A state moves one step at a time under one of 7 hidden systems, and each row is a state written as 20 numbers. Each run below is a few steps of one system.
trace 1, vasok (11 x 20):
[[  4  -3 -26   5  -3 -38 -12  -4  20 -59   3  -8   1   9 -10  31  13 -14
   -3  30]
 [ -5  12   3   0  -3 -10 -27 -31   1  23  49  17  17  22 -29  14  25  13
  -21 -21]
 [-13  -4  -3  10  37  22  -3  49 -32  17  25 -12 -10 -17   1   2  36  -1
   13 -10]
 [ 10 -34  13  -1  19   4   8  19 -46  -9 -13  16  -2  25 -19   0 -43 -26
   -6   9]
 [  5   9 -15 -13 -37  40  -5 -17 -15  30  -6   0  -1 -10  11   9 -44   5
   24   1]
 [-21  13  10 -32 -20  16 -11   5  18 -13 -50   4   4  -9  14 -23  22  -6
   24  36]
 [ 19  20  25  14  -1 -21   7 -21  54  21 -18 -12   9  32   8 -28  -8   3
  -20   5]
 [ -2   0 -32  32 -16 -25  14  17  36   4   8  -9  -4 -42  22  16  20  11
  -30   0]
 [-12 -36   4  -8   2 -37  12 -20  -9 -39  10  17  -7  -9 -24 -11  25  10
  -30 -30]
 [ 24   2  -6  10  21   7   1 -20 -20 -17  45 -29 -14   9   0  14   2  14
   24 -51]
 [ -3   6  -9  -9  24   7 -23  30 -34 -42  18  12  -1   3 -12  46   5 -19
   28  26]]
trace 2, vasok (11 x 20):
[[  6  32   0  15 -38   2 -12  13  44  52 -26  -3  -4 -36  20 -14   1   6
  -49   1]
 [-32 -20  11   6  -2 -36  25  14  30 -19 -42   7 -13 -37  13 -30  18  22
  -36 -31]
 [ 12 -26  -2  31  -4 -42  35 -33  18 -46  14 -23  -7  11   6   1  -9  28
    4 -57]
 [ 14   4 -25   9  -7 -24  -5 -16 -13 -68  58  -2   5 -13  -2  47  30   5
   35  -5]
 [ -1  15  17 -23  42 -12 -35 -21 -38  -8  59  17   9  21 -49  15  28  -9
   13  15]
 [ -6   6  -8   9  53  35 -39  31 -46  65  23 -19  -3  17 -11  15  -5 -14
   11  13]
 [-22 -35  -8  -8   4  46  -7  54 -43  35 -45  32  10  16  11   4 -33 -28
   -5  28]
 [  4 -14  15 -25 -55  50  38  -8   9  41 -43  16  10  11  15 -37 -50   0
   12   2]
 [ 22  27   2 -18 -57  11  26  -6  54 -16 -53 -31 -12 -37  36 -37   5  -3
   17  28]
 [ 14  34  19   2 -13 -64  -6 -39  77 -36 -33 -10  -3 -11   6 -22  13   4
  -48   5]
 [-20  14 -22  40  19 -58  -8 -21  56  -5  31 -21  -5 -21   5  23  36  46
  -41 -51]]
trace 3, Zom (11 x 20):
[[-14  20  -2  11 -12  19  -1  -9  14  86  46  22  27  -4   0   4   9  19
   -5   5]
 [ 10 -32 -12  -6 -23   2   4  17 -38   3 -20 -23 -14 -41  11 -53  42 -25
    5  27]
 [ 31  29  41 -25  21 -20  16 -29   0 -26 -24  -3 -20 -13 -12 -14 -63  -7
    1   7]
 [-28  13 -54  -7  12  24 -28  -3  18 -12  -8  -3 -10 -22  31  58 -11  30
    3 -27]
 [-29 -35   2  -6   1 -18   0 -20  31 -23 -11  17  29  64  -4 -19  58   5
   -5   1]
 [ 48  21  22  34  12   3  32   3   8  46  69 -24   6  16  -4 -13  13  -1
   -2 -14]
 [ 14 -24 -24   9 -36 -13  -4  45 -52 -33   7   0 -27 -61 -22  14   6 -28
  -22  18]
 [-31   4  40 -38  19  -5 -32 -27 -30   4 -35  24  -9  17 -48  -7 -56   6
   -5  -5]
 [-16   2 -32  19  21  50 -20  16   1  27 -25 -20   7  23  63  22 -11  18
   44 -21]
 [ -3 -17   9   3 -38 -12  45  10  46 -38  -6  29  40  32  18 -11  37 -12
   17  45]
 [ 20  50  11 -13 -10  -3  18 -25  30  57  60 -16 -10 -38 -36 -12  10  10
  -12  19]]
trace 4, Numik:
[[ 23   2 -15  -8  -4   2  19 -49  37   1 -12 -33 -11   3  24 -25  -2  16
   -6 -28]
 [ 27   4  -1  -9   9  -3  21  -3  11 -67  19   0  -7  -3  16   5  32   1
    2 -29]
 [  9   2  12  -2  30 -20  -4 -10 -13 -13  53  10  -3  15 -42  20   9   2
  -21 -22]
 [ -5 -17 -38  13   8  17 -39  27 -33  21  19  -4  -9   4 -14  33  12 -10
  -28 -10]
 [-21 -24  13  -6   9  32 -15  35 -43  19 -32  33  11  20   7  -5  -9 -13
   -3   2]
 [-22   2   9 -11 -17  37  23  11   0  40  -6   3   8   0  -1   1 -39  11
   47  16]
 [  4  10  -9 -10 -45  -2  -1  -9  13 -19 -22 -13   6 -11   5  -3  -6 -14
   44  58]
 [ 18  44  29  -5  -8 -31 -11 -38  36  11 -12  -5  10 -10   9 -33  13  -3
   -4  25]
 [  2  18  -6  25  10 -27  12   9  51  -4   0 -34 -16 -33  18  -7  33  17
  -24 -17]
 [ -1 -39   2  13  12 -41  18  -4  12 -46  -9  -1 -12  14 -13  -6   9   5
  -41 -40]
 [ 13 -33 -19  -2   0  12  10 -31 -29   2  42   7  -6  16 -13  11  -4  18
  -21 -65]]
trace 5, Zom:
[[ 17   2   2 -45   0 -13  31 -73  29 -22   5  22  19  13  10 -31  10   1
    7  26]
 [ 30  28 -27 -21  32  21   8 -14  16  -6  49 -41 -28 -28   2   6  35  11
    0 -22]
 [  4 -28 -15  -1  17 -29 -17  20  -2 -62 -11 -12 -24  12 -33  12  27 -19
  -47  -7]
 [  1   0  22  15  24   5 -12   2  -5  28  16  20   3  47 -25  20 -35  11
  -36 -49]
 [-18 -42 -21  34 -36  34   3  49 -35  16   4   4   9   6  16  13  10   5
   20 -22]
 [ -1  -6  47  -3 -45 -10  18  -3 -13   1  -5  13  19  22 -34 -25 -19 -15
   40  45]
 [ 11  58  -6  -4  -8  23 -30  -1  -8  41   7 -20  -9 -44  12  12 -21  -3
   32  33]
 [-26   2 -11 -27  13 -13 -27   7  10 -33 -66  12  -1 -25  31 -13  27 -12
   -9  37]
 [ -5  19  17 -11  50 -10  31 -36  61  22 -10   6   5  18  22 -18 -18  25
  -21 -19]
 [ 18 -33 -61  22 -21   0  32  -6  23  -7  28 -26  -8 -21  32  10  35  13
  -19 -31]
 [ 23 -25  27 -13 -29 -35   8 -36 -19 -46  30   7  -4  18 -58 -23  21  -7
  -19 -19]]
trace 6, Pomo, 11 rows:
[[-25  -7 -27 -23 -52  19  20   9  13 -28  19  13  -8 -35 -24  35   2  19
   15  -4]
 [-11 -13  16  -8 -17 -29 -30 -24 -15  14   4 -16   4  19 -50 -33  32 -13
    3  33]
 [ 35  28   0  27  45   4 -33   6 -15  15   9 -14   3  11  43   2  17 -11
   -6 -13]
 [-30 -16  -9  -5  22   8  32  42   4 -18 -13  43   3 -21  18  30 -22   7
  -13   1]
 [-21 -23   3  -6 -39  -2  21 -33  10  40   5 -10  -3   1 -36 -19 -31  19
    4  -4]
 [ 35   2  -8  -6 -29  30 -24  -9 -20  -4 -11 -33  -3  12  24 -27  37 -18
   24  -1]
 [ 18  29  34  -8  35 -13   7  15   9 -49   4  28   9  14   5  15   3 -14
    4  16]
 [-31  17 -24  11   2 -20  -5   2  31  23  15 -13 -12 -34 -16  36 -20  23
   -9   6]
 [-24 -49 -25   5 -19  -5 -19   3  -7  18 -35  -8   2  15   0 -26  25  -5
  -23   1]
 [ 39  -1  33   8  16   4  25 -20 -10  -6  19   9   8  35  20 -26   2   1
    0 -42]
 [ 11  10 -16  -9 -12  17  21  23 -16 -36  29   1 -17 -47   1  32  -7   1
   28   1]]
trace 7, paluf:
[[ -6 -12  15   9  14 -25   4 -17  24   4 -45 -23  -1  34  -2 -22 -38  -2
    2  15]
 [ 27   1 -27  -2 -18   7  24 -32  45  -9  -5 -12   6   8  43  -5   5   8
   -2 -11]
 [ 12  -2  -1 -20  -3 -23  15 -15  10 -50  20   6  -2 -16  -9 -11  50  -4
  -13   4]
 [ 17  18  -4   5  38 -10 -23   2 -19   7  36 -34 -26 -19 -24   7  14  -3
  -15 -13]
 [ -9 -19 -23   0  25  29 -24  26 -45   4  -5  20  -5   0  14  26  -9  -2
  -17 -28]
 [-25 -20  28   3   3   9  17   0 -16   9  14  36  22  39 -19   8 -22  14
   17 -19]
 [ -6  -5  -9  16 -45  25  19  14  10  23  20 -17  13  10  -4   5   1   4
   49  22]
 [ 14   9   5 -13 -39 -11 -14   1  -9  -5 -21  10  10 -14  -4 -16   5 -33
    6  66]
 [ -3  49  25 -17  20 -11 -19 -15  23  26 -33  -6 -14 -31   7 -23 -17   5
  -13  14]
 [-22 -14 -17  -3  17   2   2  15  38 -17 -59 -13 -19  -5  28  -4  -1  14
  -29 -26]
 [ 23 -31   2  16   2 -32  29 -24  25 -35  12  -3   2  42 -10  -4   3   4
  -34 -37]]
trace 8, Numik (11 x 20):
[[ 17   0 -12 -16 -29   3 -13   0 -14  24  11  12 -10 -34 -21  -8  10 -17
  -54  11]
 [-15   8  20  -6   1  10 -25  27 -26   9 -40 -17 -28 -31  -2 -24   5   7
   -7 -29]
 [-19   2  18  20   3   0  -3   8  15 -12 -30 -12  -4  25   6  12 -39  21
   26 -30]
 [ -4 -10 -21  11 -31  -5  11 -25  22 -21  20  22  30  28  15  29   2  12
   21   0]
 [ 17  -6   2   0  -5 -14   6 -19 -22   4  44  16  21  -2   2 -18  47 -12
    8  25]
 [ 20   5   1   8  39 -13   1  17 -26  27  11 -21 -20 -33  -4 -15  -2 -18
  -15  19]
 [-22  -7 -17 -13  26   2 -11  15   7  -4 -49  -5 -23 -16   2  12 -38   1
  -27  -1]
 [-30 -12  -3 -30 -14  33  -1 -16  30  -5 -28   5   6  37  -2   0  -1  22
    9 -24]
 [ 27   6   8   4 -39  27  20  -1  10 -13  33 -11  15  31  -1  -2  27  -2
   37  -2]
 [ 38  21  21  20 -15 -27   5   9 -22 -12  36  10   4 -25 -11   4   1 -24
   -2  29]
 [-20  14  -4   9  17 -36 -37  -2 -12  26 -10   0 -15 -49  -8   0  -6   4
  -34   9]]
trace 9, ran, 11 rows:
[[  6   6  14  13 -25  14  37   6  35  11   2   3  22  32   9   5 -32   0
   32  21]
 [-10   3 -19  -5 -39  11  13  26  20  -5   7   8   5 -42  15   1  46   2
    1  20]
 [  9  14  24 -25   9 -29 -17 -30   3   6 -11  -6  -8 -10 -18 -46  29 -11
  -25  19]
 [ 25  27 -12  10  36  -3 -20 -17  21   5 -10 -30 -16   1  26  11 -20   7
  -17 -25]
 [-15 -35  -8  -1  18  -4  18  13  -5 -48 -12  27   1  17   6  22  -7  10
  -16 -40]
 [ -5 -26   4   2 -28   2  30 -25  -4  11  49   0   8  24 -42   1  -5  17
   17 -17]
 [ 27  -1 -25  19 -29  12 -25  20 -43   2  33 -23  -1 -13  -1  12  31 -25
   24  21]
 [  4  29  34 -20  22  -4 -29   7 -35   1 -12  33   7  -9  -9  -3 -15 -27
    0  42]
 [-42  18 -11  -2  28  14  -9  11  26  52 -30  -8  -8 -14  10  14 -40  22
    5   9]
 [-29 -45  -8   8 -13   8  19  23  25  -5 -54  -2   9  24  24 -25  17   2
   -5  -4]
 [ 38  11  27  -7 -48   7  49 -30  38  -3  15  -3  11  11   4 -37  12   6
    6 -10]]
trace 10, nitut (11 x 20):
[[ 12 -15  23 -15 -11  -1 -25 -23 -49  13  23  39  15  15 -23 -24  31 -10
  -32 -20]
 [ 18  19  18  13  30  26  15  27 -24  25  44 -39 -15  -5  -9  -4   2   0
   42  -7]
 [-16 -15 -23   7  -5   2   4  43  -8  -7 -19   7  -4  -9 -12  41 -50 -21
    7  46]
 [-15  13  -9 -20 -44  21 -42 -26   0  49 -35  19  13  -9  15 -13  -7   7
  -14   3]
 [  4  12  24  -3  -3  29  13  23  11 -16 -27 -20   0   2  40 -37  45   2
   36 -12]
 [  9   9  25  11  -2 -41  40  -5  55 -31  -8  -3   8  17 -11  -4 -19  -6
    0  32]
 [ -3   9 -46   0  -6 -24 -11 -36  37  -5  19  -4  -5 -30   7  24  19  23
  -39 -18]
 [ -3 -31   5  -5  32 -16 -25   2 -43 -34  -7   2 -16   6 -12 -18  35  -6
  -29 -39]
 [ 14  -7  28  17  33  -4  16 -22 -26  21  37  -8   4  41 -22   0 -37   7
   19 -27]
 [-17 -21 -41   0  -6  31  20  27 -24   4  43  16   4 -15  -3  49 -12   4
   27   9]
 [-10 -11  -2 -22 -40  11 -34   7 -44  29 -15  16   5 -10 -31 -18   5 -28
   -4  50]]
trace 11, paluf (11 x 20):
[[-12 -11  11   8  22 -27  13  12   8 -28 -19 -11 -11   8 -15   3 -21  -3
    5   9]
 [ 14  -3 -31   9  -9  -2  -5 -30  19   9  11 -13   4  15   8  16 -13   7
   -8  -9]
 [  1 -11  -3 -11 -11   4  -2 -13 -11 -15   9  19  13   1  13 -12  44   0
    2  -5]
 [  7  13  22   4  30  -7  11  14 -12   1  24 -12  -8  -7 -19  -5   6  -5
   14  11]
 [ -4  -8 -31  -5   4  23 -11  19 -10  14  -5  -3 -10 -13   4  26 -22  -6
   -8   8]
 [-18 -13  14 -17 -14   6 -11 -13  -7   5 -15  29  13  26 -12  -7  -6   4
   -8  -9]
 [  3  14  17  12 -14  12  16   8  20  13   2 -21   4  10   5 -14   7  10
   27  -7]
 [ 13  -2 -13   6 -21 -11   6  19   7 -25  -9  -1  -1 -14   6   7   4 -19
   -4  30]
 [  1  17   8  -7   6 -29 -19 -29   4   9   1   6  -3 -16 -10  -3  -7   4
  -21   3]
 [-15  -6 -11   0  18  10 -10   4  -2   4 -18 -16 -11  -9  24  -9  15  14
    1 -29]
 [  8 -27   7   7  19  -9  22   5  -8 -31   5   9   5  30  -2   4  -3  -8
   -4  -7]]
trace 12, Pomo:
[[ -8   4   9   6   5   4  11  30  10  12   2 -40 -26  -2 -41   2 -17  -2
   10   8]
 [ 15   1  -7  24 -43   6 -29  18   0  11 -15  -4   6  15   1   7   0 -18
  -22   6]
 [ -9  18  35   4  -6 -10  -5  -1   7  -5  -8  32  17  -5  20 -13  21  15
   -1 -19]
 [-12  -3   2  21  10 -25  17   2   0 -14   4 -21  -7 -24   8   0  -6  15
   30  -2]
 [  7 -30 -31   7 -14 -19  -4 -19  -9 -14   0  -2   6  13   1  14 -12 -12
   -2  20]
 [  4  -1  -8 -22  10   9  -9 -36  -4   4  17  17  10  11   3  -4  19   7
   -9 -13]
 [ -6  -4  -4 -15  34  19  10  16 -11  -1  11 -16 -16  -9  -7  -3  14  -1
   11  -1]
 [ 10  -8  -2   0   0   8   5  19  -7  12   0  -3  -7  10 -21   8 -25 -17
  -14  16]
 [  0  17   5  -8 -26  21 -18   2   5  25 -11   9   3  -4   3  -2  -2   5
   -9  -7]
 [-13   7  24   0  -3   4   0  15   5  -6 -22  -3   0  -3   9 -16  12   6
   19  -2]
 [  9   4   5  23  -7 -21  11   1  19 -11   0 -12   5   8   4   7 -14   1
   14   8]]
trace 13, ran:
[[-25  -9   2   3 -29   2   9  13  18  20  12  18  10   2 -21   2  13  13
  -17  -7]
 [ 15  -5   5  12 -14   0 -11  -5 -21  28   8 -16   0 -10   6 -31  30  -5
   -4  -8]
 [ 32  14  12   0  15 -10  -2  -8 -21 -17 -12  -2  -6 -16  22  -9 -18 -15
    4   6]
 [-21   2 -12 -11  13 -14   2 -14  15 -19 -11  11  -3 -15   3  27 -32  16
    4   1]
 [-34 -26 -16   4  -2  -4  -1  -6  17  -3   2  -4  11  30 -10   6  22  13
    9  -5]
 [ 27  -4   9   9  -9  16  16   9   1   8  28 -10  11  31  -2 -14  30 -12
    7   4]
 [ 29  18   0 -11  -4  15   3  16 -19   1  17   5 -13 -36   0   2   2 -16
  -12   9]
 [-19   0  -5 -20   8 -13 -30 -13 -19   5 -27   2 -16 -24 -14   0 -21   0
  -15   8]
 [-24  -4   1  10  10   1 -20  -8  11   7 -32 -13   5  32   9   1 -18  13
   17 -13]
 [ -2 -10   9  20 -11  11  35  29  21 -16   5   4  13  22  17   3  10   5
   22  -8]
 [ 15  -2   3  -2 -29  -8  31   1   5   1  33   9   3 -26 -14 -11  21  -5
  -10  15]]
trace 14, nitut, 11 rows:
[[  2  -5  -2  -6  14   1  34  21  11  -4  -2   3   7 -11  17 -10  12 -16
   15  46]
 [  9  10 -13 -24   0  -7   3 -23  27  12 -18  -8 -13 -18  -5 -11 -17  -6
  -25  25]
 [  8   7 -14 -21   3  22 -13  -7  13 -22 -24 -14 -20  -2  16   1   9   6
  -17 -32]
 [  1  -5  32   0  -4  -4   6   2   9 -29  -6  11   2  37 -19  -1  -2   6
   -7 -30]
 [ -2   0  -6  24 -18 -12  12  -6  14   7  47  -4  10   9 -17  19   8  17
    6 -18]
 [ -1 -22 -18  18  -3 -23 -13  20 -36  -7  22   0  -2 -22  -9  11  23 -13
   -8  14]
 [  8   5  12   4  22 -12 -25 -11 -41  31  -4  -2  -3  -8  -2 -13 -24 -11
    3  12]
 [-16   3  -7 -11  24  36   5  11  -7  11 -16  -1  -1  -2  28   8 -21   9
   36  -1]
 [-23 -19  -1 -27 -26  20  14   3  15  -2 -27  21  14  20  -7  -7  -5  -4
    9  27]
 [ 24  17  -6  -6 -37  14   7 -17  34  15   8 -15   7   2   8 -21  29  -3
   -3  12]
 [ 26  21   8   7   9 -14   4  25  18 -39  -5 -12 -15 -21  11  -1  25 -14
  -19   5]]

Name the system that made each run.
trace 15, 2 rows:
[[-18  -3 -28   8  -6 -21   2   2  22 -11  17  23  10   0 -16  52 -25   5
  -15  20]
 [-19 -28 -18 -17 -21   1 -29 -18 -15  17  -3  13  13  10 -13 -20  44  -6
  -16  11]]
 | Numik
trace 16 (2 x 20):
[[ -8 -26 -39  10 -42 -14 -22 -38  -6  -2   3   0  12  -6  19   0  26  18
   -8 -24]
 [ 27   8  28  -7  24 -10  -4 -27 -26 -34  20  -4   9  28   9 -21  29  -7
   39  -4]]
 | ran
trace 17 (2 x 20):
[[-11   1   9   1   7   2  -7 -11 -26  42   3  13  11 -22  19 -25   7  10
   10   0]
 [  6 -12  -8   0  24  -5  13  -6  -9  -4 -27 -18  -5 -10  30 -18 -18  -9
   22  22]]
 | ran
trace 18:
[[-27 -13  -9   9   6 -26  10 -29  19   5  16 -18   4   7 -14   1  -1  22
   21  -1]
 [ 18 -22 -32  -1  -2  10  -5 -10 -17   0   6 -24   1  12  16 -11  26 -17
   14  18]]
 | paluf
trace 19:
[[-27  -8 -10   1  20  24 -17  21  -4  -5 -12  39  11  26  15  43 -19  14
  -14 -35]
 [-30 -21   9  -5 -27  35  39  24   4   6  17   6  11  23 -24  10  -7  13
   47   1]]
 | vasok
trace 20:
[[-10  10  23  -7   1   0   3  27 -14   7   5  13  -3 -41   3 -25  45  -1
   -4   6]
 [ -7  -8   9   3  26 -30  13  -2  -2   7 -24 -25 -24 -21 -15 -17 -35   0
   -7   9]]
 | Zom
trace 21:
[[-15 -23  -6  11  -4 -14  20 -25   2  24   6   5  17   1  12 -18  -1  12
    9   2]
 [ 24 -10 -20  -2  -7   5  12 -16  -1 -12   7 -14   7   1  26 -11  20  -9
   21  16]]
 | ran
trace 22, 2 rows:
[[-17  15 -11  -8  32  48 -28  26 -28  47  11  -1  13  13   8  18   4  -9
   44  36]
 [-27 -11  12 -25   5  33  12  32   8  39 -31  45  23  28  -3  -7 -21 -18
   -6  48]]
 | paluf
trace 23 (2 x 20):
[[ 33 -29  -1   4 -31   6   5  25 -36  -6  12   6  -9   8 -30  -6   2 -31
  -34   5]
 [ 30  43  20   9 -20  12 -16   4 -23  26  16  -9 -13 -32  -1   4 -28   0
    7 -10]]
 | nitut
trace 24:
[[-15 -12 -29  -1 -17  -5   7  11  20 -17 -16  -5  -8 -18  -1  25 -22   0
    0  18]
 [-10 -14   0 -11 -21 -14 -13 -36  14   7 -10   1   8  25 -20 -18  12   7
  -16  -6]]
 | Pomo
trace 25:
[[ 18 -14   0  17  65 -16  27   7 -15   5  46 -32 -13  11  -9  -8  11  -4
    2 -11]
 [ 22 -22 -41  -2  -6  23   7  25 -32   7  18  13 -12 -22  -4  31 -29 -22
  -31   9]]
 | Pomo
trace 26, 2 rows:
[[-53  -8   1  27  -6   1  18  15  45  25   3  22  18   9  15  17   8  47
   -7 -48]
 [ 13 -52   1  22 -18 -13  43   2 -18   5  27 -11   8   3   6 -47  51  -1
    3 -15]]
 | ran
